In the rows, 128 means zero.
The rows of M fall into 4 groups, and each row is roughly a mix of its group's hidden directions; one row fits no group.
M, 97 rows:
[[134  88 112 161 157  88 106 171 108  93]
 [116 134 127  72 140  85  77 143 143  97]
 [104 165 157 149 160 124 136 108 196 134]
 [142 139 184 113 169 159 151 100  87 120]
 [136  95 140 193 123 170 122 128  95 158]
 [156 134 164  84 160 125 155 115  99  78]
 [141 131 165 146 109 173 172 126  77 151]
 [138 179 146 108  57 135 120 114 118 152]
 [121 140 187 140 121 119 167 103 156  78]
 [135 105  77 150 161 123 113  98 178  97]
 [132  76 120 116 106 155 160  69 138 101]
 [146  90  76 170 117 131 140 125  95  86]
 [134 158  73 115 129 107 104 148 189 133]
 [ 96 140 141  83 147  88  79 137 162 109]
 [ 90 128 101 165  96 134  99 142 156 182]
 [ 66 151 169 122 114 129 103 153 139 169]
 [145 110  82 115  74 124  93 125  90 157]
 [ 84 116 193 119 154 137 164 115 142 150]
 [ 93 133 157 132 202 127 150 132 157 149]
 [133 213 144 115 107 138 127 124 146 155]
 [137 144 118 115  61 107  95 126  93 166]
 [137 149 169  74 157 139 150 108  97  91]
 [112 135 144  97 141 199 164 109 151 149]
 [169  87  89 120 106 118 130 103  90  87]
 [146 157 107  79 105  88 117 176 151 144]
 [ 81 144 116 121 143 110 108 118 197 158]
 [ 60 136 163 163 133 152 155 110 112 109]
 [108 193 106  92 126 122 106 154 134 170]
 [170 119  86 153 141 171 146  79 110 131]
 [161 106  82 146 108 130 142  63 142 143]
 [ 84 126 110 130  82 100  95 171 159 144]
 [116  83 126 121 134  97  75 150 105  80]
 [168 106  74 150  92 121 135  92 162 123]
 [131 158 167 111 108 193 161 133 146 105]
 [125 119 133 118 117 166 105 197  88 153]
 [158 120 114 151 136 142 131 161 133  49]
 [157  90 103 132 124  99 123 151 176  77]
 [116  85 136 149 136  87  98 178  87 135]
 [166 105  91 136  99 147 155 132  66 115]
 [ 77 152 175 126 159 113 107 121 175 120]
 [131  80 114 189  94 145 110 152 102 139]
 [114 157 195 103 156 111 112 131 131  86]
 [140 125 139 118 100 144 147  90  53 151]
 [123 153 183  71 153 123 144 124 108  94]
 [175  95 107  96 101 124 111 154  73 130]
 [156 110  99 129  58 106 106 111 100 109]
 [111 145 102 166 110 155  99 169 159  83]
 [ 92 152 154 112 158 127 125 134 131 202]
 [113 186 104  84 126 131 105 141  88 157]
 [112 176 135 109 132 125 133 116 145 205]
 [107 170 187 135 139 154 158 113 151 164]
 [113 103 147 121 177 109 112 169 143  71]
 [113 167 124 125 191 128 146 103 172 155]
 [112 137 127 148 159 106 105 119 208 138]
 [171 152 137  84 134  76 118 118 160  97]
 [148  84 108 135  79 119 100 154  81 110]
 [ 90 181 145 101 147 148 126 100 148 173]
 [151  82 117 151 108 118 119 155 105  63]
 [ 93 162 176 112 147 133 152 103 153 174]
 [ 85 100 128 114 135 101  68 145 162 154]
 [ 98 166 205 103 142 135 127 128 135 142]
 [ 91 161 165  96 155 103 101 126 176 124]
 [130 154 190 102 176 145 149 102 108 130]
 [129 163 125 141 193 130 152 117 176 102]
 [127  82 134 129 144  93  60 153 142 113]
 [ 98 183 155 101 138 125 123 156 135 183]
 [126 111 164  76 175  96 136 126  87 137]
 [153 118  56 107 100 119 130 119 135  84]
 [144  90 122 107 140 121 123 125  65  74]
 [155 139 157  86 160 143 157 100  93  85]
 [114 138 187 145  87 155 145 156  87 139]
 [117 131 116 136 129  69  87 148 100 180]
 [150 156 164 102 187 135 159  89 124 126]
 [118 130 141  80 183  86 114 165 146 119]
 [112 169 172  65 154 113 140 122 131 109]
 [166 104 110 149  98 164 160 133  85 166]
 [145 137 123 116 115 176 165  82 163  87]
 [ 72 149 129  72 100 139 133 130 102 160]
 [109 132 144 182 115 179 142  83 116 151]
 [158  94  82 135  95 152 127 122  90  84]
 [ 95  91 109 148 131 112 107 131 100  60]
 [168  80 142 135  88 125 162  95  90 122]
 [ 98 176 149 113 138 120 113 187 162 150]
 [119  96  96 135  66 145 104 153  96 100]
 [130 132 145 175 119 172 175 114 124 176]
 [137 104 110 115 142 138 126  87  54 101]
 [104 131 145 192 118 182 137  93 130 138]
 [123 107 112 172 104 166 172 118  77 127]
 [ 78 134 131 157 104 126  98 154 154 184]
 [138  92  80 135 140  90  81 137 154  97]
 [138 151 143  99  56 171 133 113 116 142]
 [120 185 131 108  93 124 128 156 142 187]
 [159 100  84 112  96 128 131 132 102  67]
 [104 113 191 120 184 120 148 112 125 155]
 [ 86 125 164 115 158 126 127 146 118 197]
 [140  95 129 202 129 157 123 128 112 166]
 [201 142 117  84 112 129 134 141 116 162]]
Each list below has two rows that fit no group; the rest each fit one group, if only roughly. Name those rows in the order they come.
  * K893: [109 122 128 151 112 165 151 123  63 172]
  * K999: [204 159 110  92 128 113 150 125 127 110]
  * K636: [ 97 120 205 145 154 146 148 129 108 144]
  * K378: [111 143  94 166 119 104  93 141 191 143]
  * K340: [105 158 199  93 160 139 138 120 111 127]
  * K938: [115 179 165 106 158 104 119 120 179 106]
  * K880: [141 191 117 106 146 118 156 105 181 120]
  * K812: [165  97  79  93 139  87 118 123 138  92]
  * K90: [130  90 106 189 100 113 108 162 140 159]
  * K514: [141 136 115 182  70 157 138 120 167 138]
 -> K893; K378
  * K549: [123  91  71 139  92 138 131 134  73 114]
  * K946: [108 104 132 189 113 116 105 163 141 177]
  * K610: [162 120  79  75 146  90 115 118 112 103]
  * K2: [103 124  98 118 121 104 116  84 197 142]
  * K7: [144 123  76 100 144  86 105 147 174 106]
  * K580: [105 143 189 134 118 154 145 135  80 165]
  * K572: [157 148 156  88 177  98 158 115 139  93]
  * K474: [167 182 128  89 136 118 107 112 173 151]
  * K133: [ 90 148 151 124 189 112 137 124 148 179]
  * K149: [138 147 131 108  69 132 131 154  65 148]
  * K236: [141  78  81 152  99 140 133 137  75 123]
 -> K2; K474
  * K528: [149  91  73 152 157 100 102 153 114 100]
  * K76: [126 186 151 103 157 107 135 111 179 101]
  * K71: [179 108 108 128 148  73 148 141 151  90]
  * K267: [123  88 116 178  95 103 103 178 137 142]
  * K208: [112 118 211 132 133 137 155 138  98 145]
  * K924: [112 190 169 125 164 149 139 159 153 143]
  * K762: [117 142 169 163  78 159 149 121 109 170]
  * K732: [153 151 150  60 125 140 135 105  83 111]
  * K310: [120 129 166 117 119 147 142 114  46 141]
  * K588: [112 133 103 155 162 104 115 113 187  81]
  * K355: [108 167  97 102 128  96 125 122 194 149]
  * K961: [155  99 107 164  66 127 124 167 106 115]
  * K318: [151 137 115  96  57 155 125  98 103 147]
 -> K732; K961
  * K680: [164 112  93 101 126  86 140 137 139  67]
  * K365: [103 137 159 108 109 154 133 132 124 207]
  * K86: [134 165 142  47 121 109 116 139 110 116]
  * K125: [129 172 117  79 103 115 123 143  92 179]
  * K145: [147 147 190  87 134 122 120 151  84 105]
  * K691: [ 81 159 185  78 127 120 117 142 122 129]
  * K903: [142  53 108 156 136 111 106 104 129  97]
  * K843: [113 161  82 115 161 112 109 118 183 158]
  * K49: [ 96 141 184 129 120 156 134 130 134 192]
  * K331: [146 166 154 128 170  98 124 119 184  96]
  * K328: [115 169 180 144 133 163 143 108 107 176]
 -> K903; K328
  * K52: [169 107  82 107 111 111 144 131 122  67]
  * K38: [105 146 179 138 160 153 179 103 144 154]
  * K896: [ 92 127 176 123 120  82 137  93 126 175]
  * K595: [ 88 105 124 156 155 106  88 130 188 123]
  * K118: [186 161 124  76 138 107 137 128 122  90]
  * K136: [142  94 133 190  92 158 137 111  90 139]
  * K109: [119 166 176 102  78 149 147  96 141 144]
  * K539: [130  78 102 158 132  86  97 161  95 110]
  * K232: [107  96 132 187 101 119 104 168 133 165]
  * K699: [137 175 143 124 152 124 139 111 198 159]
  * K425: [118  87 156 163 128 152 124 129  83  73]
 -> K38; K136
  * K164: [114 115 129 137  94 171 157 130  91 189]
  * K518: [106 147  73 129 103 107 104 130 180 163]
  * K700: [154 125 178 112 144 131 157 120  66  98]
  * K298: [136 175 182 100 163 156 155 102 128 125]
  * K452: [122  89 133 191 139 154 132 111 162  88]
  * K834: [126 144 198 154 132 164 164 123 103 145]
  * K511: [104 163 185 136 120 139 145 146 149 183]
  * K867: [119 180 156 104 160 106 122 116 186 117]
  * K260: [164 118 111 143 120 146 145 129 134  46]
  * K888: [130 101 173 174 105 160 160  93 106 143]
 -> K700; K298
  * K668: [113 145 198 106 149 138 158 106 126  89]
  * K304: [129  71 107 156 174  90 128 133 128  91]
  * K155: [177 140  78 118  65 132 118 128 124 119]
  * K189: [157  95  87 120 100 102 126 153 124  68]
  * K641: [112 120 160 129 171 134 148  71 115 175]
  * K612: [164 121  54 135 129 120 118  92 137  97]
  * K17: [133 129 128 132 173 142 168  92 172  80]
  * K531: [165 129  65 129  90 110 120 141 169 110]
  * K316: [155  82  76 131  94 138 131 144  83 144]
  * K106: [129 113 136 133 165 146 172  91 168  78]
  * K400: [124 179 202 111 144 141 149 120 136 130]
 -> K668; K155
  * K209: [ 78 143 119 159 115 128  91 150 175 165]
  * K976: [118  63 143 151 151  88 124 154 103  99]
  * K289: [176 115  62 145 131 111 143 106 160 112]
  * K265: [181 146 158 145 118 165 174 123 109 161]
  * K505: [110 167 188 131  91 148 139 126 160 160]
  * K447: [169 106  61 134 123  91 140 127 154 105]
  * K962: [106  70 103 182 134 121  93 131 149 142]
  * K637: [131 139 206 120 178 118 146 130 116 131]
  * K803: [149  78 148 158 102 146 148  96  82 104]
  * K974: [133 184 177 128 135 153 178 104 128 136]
 -> K209; K505
  * K177: [128  88 159 161 126  98 130 156 113  67]
  * K393: [120 181 141 100 141 172 150 109 164 164]
  * K390: [132 121 105 184 137 166 127  95 131 183]
  * K183: [109 184 115 129 121 133 119 156 180 174]
  * K457: [160 100 127 135  77 135 130 136 110  61]
  * K806: [134 179 151 120 132 155 160 100 177  95]
  * K81: [ 92 127 172 139 176 107 124 109 173  97]
  * K739: [104  58 109 172 120 129  98 142 109 135]
  * K525: [156  99  92 132 128 143 151  68 100  92]
  * K410: [110 150 208 101 160 115 135 137 119 135]
  * K577: [128 184 135 103 140 191 140 147 149 150]
 -> K81; K525
  * K875: [ 97 107 166 139 172 108 167  87 157 133]
  * K195: [ 76 167 132 117 120 118 107 134 170 180]
  * K434: [124 153 140 191 119 147 136  99 180 153]
  * K213: [175  92 155 156 152 144 150 122  81 100]
  * K676: [145 119 197 140 175 136 150 123  92 127]
  * K837: [142 166 115  55 129  96 107 131 155 130]
  * K515: [145 113  53 142 126  99 114 118 151  92]
  * K29: [144 168 110  56 143 114 129 155 141 152]
  * K618: [177 166 135  84 151 101 134 123 134  82]
  * K934: [ 99 158 137 136 193  97 124 124 158 165]
 -> K434; K29
  * K578: [140 105  55 138  82 117 114 139 140 104]
  * K433: [108 189 159 130 175 120 141 125 160 156]
  * K881: [ 73 142 142 137 101 174 102 132 116 175]
  * K247: [177 100 124 147 144 153 176  90  98 114]
  * K879: [137 127  76 153 127 122 114 122 203 118]
  * K598: [101 167 171 124 171 128 162 105 168 137]
  * K388: [157  84 131 161  76 142 149 122 104  89]
  * K702: [154 158 103 108  56 146 113 102 116 143]
  * K282: [147  68 121 146 147 120 129 121 136  61]
  * K655: [169 141  58 123  90 143 103 111 128 127]
  * K848: [144 108 150 149  88 157 153  97  67 128]
  * K551: [ 70 135 136 152 113 162 159 113 130 180]
  * K426: [156 134  56 143  91 129 117 102 159 122]
  * K790: [ 88 150 154  64 122 128  86 109 114 141]
  * K181: [135 123 195 102 145 133 140 138  81  91]
 -> K247; K790
  * K642: [154 118  81 120 107 114 105 166 142  69]
  * K359: [106  64 141 151 164  93 121 157 105 121]
  * K596: [111 138 124 167 130 178 120  99 121 190]
  * K224: [150 107  52 136 100 106 123 138 154 106]
  * K501: [125 165 157  72 149 127 152 117 152  80]
  * K220: [159  84 141  99 120 100 137 145  82  83]
  * K141: [129  73 111 145 117  81  96 154  86 126]
  * K723: [131 150 162 115  80 139 149 133  74 169]
  * K254: [144  64  73 136 121 112 103 132  98 119]
  * K784: [142 111  56 127 134 103  92 112 112 163]
  * K836: [100 131 173 138 115 122 126 147  56 153]
  * K417: [126 104 115 148  91 168 158 132  72 163]
  * K804: [130 150  75 155 110 139 118 109 191 149]
  * K430: [117 144 158 146  86 165 146 120  73 163]
 -> K501; K836
  * K860: [107 172 117 155 119 159 129 101 158 186]
  * K475: [147  65  68 139 134 119 113 124 115 100]
  * K77: [167  95 108 112 152 112 160  81 117  85]
  * K293: [171  77 101 113 130  88 132 125 147  84]
  * K558: [105  87 128 147  94 162 136 136  74 166]
  * K285: [177 127  96  96 149 103 154 107 135  76]
  * K626: [173 117  77  90 109  87 118 140 135 100]
  * K795: [119  91 146 194 139 158 139 110 155  95]
  * K878: [ 74 151 175 120 119 149 121 129  99 176]
  * K92: [122  92 182 149 148 143 160  85  97 143]
  * K679: [129 166 147 120  89 129 149 120 132 202]
 -> K77; K878
  * K56: [149  64  73 145 128 125 114 133 105 101]
  * K279: [116 167 184  95  90 156 151 106 136 144]
  * K186: [126 163 130 138  83 158 143  99  99 184]
  * K826: [122  89 125 199 124 154 151 123  94 112]
  * K46: [ 92 151 164 129 124 131 100 140 143 199]
  * K25: [130 114  83 149 156  95 107 119 170  78]
  * K221: [134  91  92 140  92 151 147 134  63 132]
  * K657: [187 107  84 137 141 100 111 132 138  83]
  * K334: [186 129  85 125 107 141 166 124  85 113]
  * K399: [136 126 185  98 163 135 133 146  70 117]
  * K939: [156 118  59 150  91 137 112 113 137  92]
  * K375: [134  78  70 159 100 141 132 132  91 137]
  * K161: [134 105 151 150 102 160 148  92  62 124]
  * K35: [105 149 198  85 142 135 130 138  99 110]
  * K471: [161 128 106  57 107 101  99 144 107 120]
 -> K46; K399
  * K895: [125 170 131 111  80 145 130 133  72 167]
  * K599: [143 188 185 100 147 134 151 116 147 134]
  * K202: [141  79 148 121 139  91 106 176 105  89]
  * K158: [118 169 100 141 121 126 105 157 200 131]
  * K78: [118 161 182  91 112 152 153 130  97 166]
  * K864: [158  86  80 137 147 110 125 110 164  84]
  * K743: [ 79 122 185 143 118 164 141 131  98 158]
  * K884: [108  94  83 148  97 110 101 129 157  78]
  * K673: [147  72  99 135 104 139 106 167  89  99]
  * K998: [179 173 154  88 134 122 148 128 113  87]
  * K126: [146 131  82 169  92 148 130  88 170 143]
  * K413: [168 109 111 147  65 128 136 155 142  86]
  * K594: [ 78 134 120 168 133 149 145 111 171 175]
  * K620: [115  69  92 126 156 118 104 147  97 167]
  * K396: [ 66 130 154 182 136 153 141 114 149 148]
 -> K202; K884
  * K560: [ 69 154 194 113 144 130 124 124 123 110]
  * K111: [105 172 182 127 120 107 116 158 115 175]
  * K846: [110 121 117 177 167 146 165  95 162  98]
  * K317: [145 113  46 140  92 131 122 119 145 113]
  * K570: [126 126 115 118 172  95 117 142 204 127]
  * K535: [145 129 117 157  55 149 125 158 111  96]
  * K68: [ 84 141 147 162 121 151 107 132 139 196]
  * K482: [162  97  88 100  78 125 126 117  82 119]
  * K856: [147 132  73 155  81 133 114 148 167 100]
  * K748: [141 149 116  91  83 131 122 134  57 132]
 -> K846; K482
  * K902: [144  72  99 146 155 131 125 144 125  66]
  * K663: [100 188 120 129 130 147 123 119 149 191]
  * K329: [122 113  58 157  82 147 106 123 138 142]
  * K335: [104 100 165 144 193 121 128 133 168 105]
  * K104: [149 118 184 105 162 104 151 145 102  84]
  * K379: [111  81 105 135 149 112  90 175 100 161]
  * K10: [176  77  86 126 111 106 138 100 129  95]
  * K731: [166 117  61 140 132 104 121 122 160  91]
  * K305: [118 125 161 120 134 138 144 135  55 176]
  * K491: [143 141 108 106  63 146  99 139  93 165]
  * K116: [117 172 141 154  72 146 128 157 165 156]
  * K665: [102 175 170 100 122 114  93 153 163 152]
  * K467: [132  76  88 130 111 106  89 140  88 160]
  * K151: [168 138  59 147 122 124 159 109 153 104]
 -> K305; K665
  * K839: [ 95 148 192  92 125 154 125 129  86 124]
  * K87: [167 130 102 133  71 138 108 149 108  78]
  * K404: [120  58 120 145 126  86 108 144  88 124]
  * K124: [145 112  60 129  95 102 104 120 160 101]
  * K463: [137  78 126 170 126 148 136 140  76 168]
  * K432: [104  99 120 111  92 149 126 151  56 140]
  * K84: [ 81 143 161 167 146 147 147 114 169 165]
  * K877: [147 122  96 122  80 123  85 160  83 152]
  * K585: [ 93 147  77 138  95 142 104 124 165 171]
  * K724: [144  87 161 101 130 107 142 129  61 107]
  * K868: [100 183 175 124 161 119 139 137 151 165]
  * K97: [184  95 100 130 129 105 149 129 114  72]
  * K712: [155  85  78 176 103 107 119 150 142 122]
  * K603: [140 126  66 135 142 113 114  98 189 122]
 -> K124; K463
